Named turns come first, each shown by rows before and after it. Which turns, in which order, take the first row of each pair that follows to the second? Write the first one first, as in the answered first pair.
E:
[ 37 -11 -12  -9  43  14  30   4 -19   8  -4 -23  16  19   0] |-> [ 16  -1 -26 -15  25  15  -8  18   0 -40   5 -32 -15 -26 -21]
[-15   6 -20  -8  -7 -10  -5  20   2 -13   3  -2 -12 -21 -14] |-> [  2  -2  -8  -3   8 -10  26   9 -13  25  -3   4  12  17   3]
[ 14 -19 -13  -4  21  27 -40  -5   5 -61  39 -29 -18 -42  -6] |-> [-14  32 -55 -43   4 -42 -14  33  -9  19  11  37  -4  25  -7]
[-11  -2 -19 -21   9  20 -17   3   5 -47  26 -32  -4 -42 -13] |-> [-22  26 -40 -44   6 -24  16  22 -13  23   5  14  17  21  -5]
W:
[ -4  15 -17 -17 -10 -13   6   9  -3   5   1   6   7   6 -19] |-> [ -7   7  12   3 -20  -7 -14  -4   6 -13   1   7  -4 -10 -18]
[ 22 -15 -28 -10 -10  -1   1  26   8   0  29  -7   3  -9   2] |-> [ 20 -23   4  12 -17   5 -15  11  13 -13  26  -6  -5 -19   6]
[  1  -2  25  26  -7  20  -4 -18  15 -23  11  -4 -10 -17   9] |-> [ 16   0  -2   8  14  14  35 -10  -2  18   8  -3  17  20  18]
J:
[ 29 -18  19  15  13   9  18 -19 -11   9  -1  -9  11  10  13] |-> [ 25 -12 -23  -8  20  14  15   0  -8  -8  10 -27   7  -8  -1]
[ -4 -10  -9  19  -9   5   6 -13   7 -10 -14  22 -24  -2  19] |-> [  1 -16 -11  18  -4  14   7 -15   6 -16 -11  13 -23  -6  18]
[-26  26  11   4 -15 -34 -17  10   8  27   2  36   4  34  -5] |-> [  4  -8  52  34   2   2  -7 -22   3  19   8   9  19  32  14]
N:
[ -7 -15  21  21  10  13  -2 -24   4  -1  12   5  -7  23   0] |-> [ -8  -2 -28 -11  22   6  13  -1   0   7  17  -3  -1  28 -10]
[-14   2  -6   2   3  -9 -19   3   6 -17   7  -5  -5 -20 -10] |-> [  3 -12  23  19  13  -1  -1 -16  -6   5   1  -2  12   3   8]
[-10  16  -1 -10 -10 -22   4  10   3  15 -10  14  -4   7  -6] |-> [-10  11  15   0 -15 -20  -2   2   6  10 -11  17  -7   3  -4]
[ -5   6   5  -2 -11 -11   5   3  -2  17  -8  13   1  11   3] |-> [ -8  11  -2  -6 -14 -13  -1   9   1  11  -7  12  -4   3  -2]
Pairs:
(two turns a pair)
[ -5  18  -1 -12  -3 -10   3  17  -7  14  -6  21   1   7  -3] |-> [ -6  10   5  -5  -5   6 -15  12   2 -20   5   3 -11 -23  -8] -> E, E
[-13  30 -14 -32 -12 -29   5  24   0  42 -18  39  -6  -4   4] |-> [  7   6  36   0  -6 -14  16  -7  -8  55 -23  39   6  11  24] -> W, N
[ 15  -1  15   6   2  -2   5 -13   0  17  -3  21   8  21   8] |-> [ 25  -6   4   0  14   8  14 -12  -2  14   4   6  13  18   9] -> E, W
[  4  -5  -5   4   8  11   5   2  -3   4  12 -10   1   0   2] |-> [ -5  -2   6  11  -5   5 -10   0   3  -4   8  -1  -9  -8   0] -> J, N
[ 14  -7  10  15   9  22   0 -12   0 -14   8 -21  -3 -10  -5] |-> [  3  15 -25 -12   6  -7  16   9  -7  18   0   0   5  15  -9] -> J, E
[ 13   1 -42 -20  16  16  16  10  -5  -8  12 -23  11   1  -3] |-> [ 25 -21  11  14  15  30  13 -21  -7  -9   8 -22  15   3  13] -> W, N
[ 36 -34  37  34 -22  33  -1 -11   1   3 -15  -8   7 -14  32] |-> [ 33 -17 -48 -17  -4  34  13  27   0  -7   1 -34   9 -26  11] -> N, E
[-13  16  -8 -36 -10 -27 -21  26  -7  20 -19  13 -21   7 -22] |-> [  8 -19  58   9  -5   6 -29 -16  -6   2 -16  -3 -18  -6  -4] -> J, E
[  3 -16  39   6  -3  -3  -7 -20 -26 -15  -5 -20  -4   0   9] |-> [ 12 -20  14  -6  12   6   7 -14 -30 -13   1 -37   5   2   8] -> J, W
[-11  10   0  -5 -12 -19  -8   8   4   2  -4  25 -10  -3   0] |-> [  1   7 -23 -19   6 -13  12  13  -3   8   3   9   4   4   1] -> E, W
[  5  -7 -27  -6  -8  -4  15  20   3  10  -6 -14   9   1   8] |-> [ 12 -21  11  19 -10   5  10   0   3   7  -8 -13   9   1  18] -> W, N
[  8  -8  23  10  -3  -7  15 -13   2  14   0   8   9  17  13] |-> [ 16 -11  -5  -5  13   7  25  -6   0   5  10 -15  14   7   8] -> N, E
[ 13  26 -26 -23  -3   9   7  27  15 -20  11  -3  17 -21  -1] |-> [30 11 11 -4  5 13 30  4  3 11  2  7 38 11 20] -> N, W
[  2  -4 -19  -5  22  -6  13  16  -5   2   9  -5   0  -4   8] |-> [  9 -14   3  10  23   2  13   3  -5  -2  10  -9   1  -5  14] -> J, E
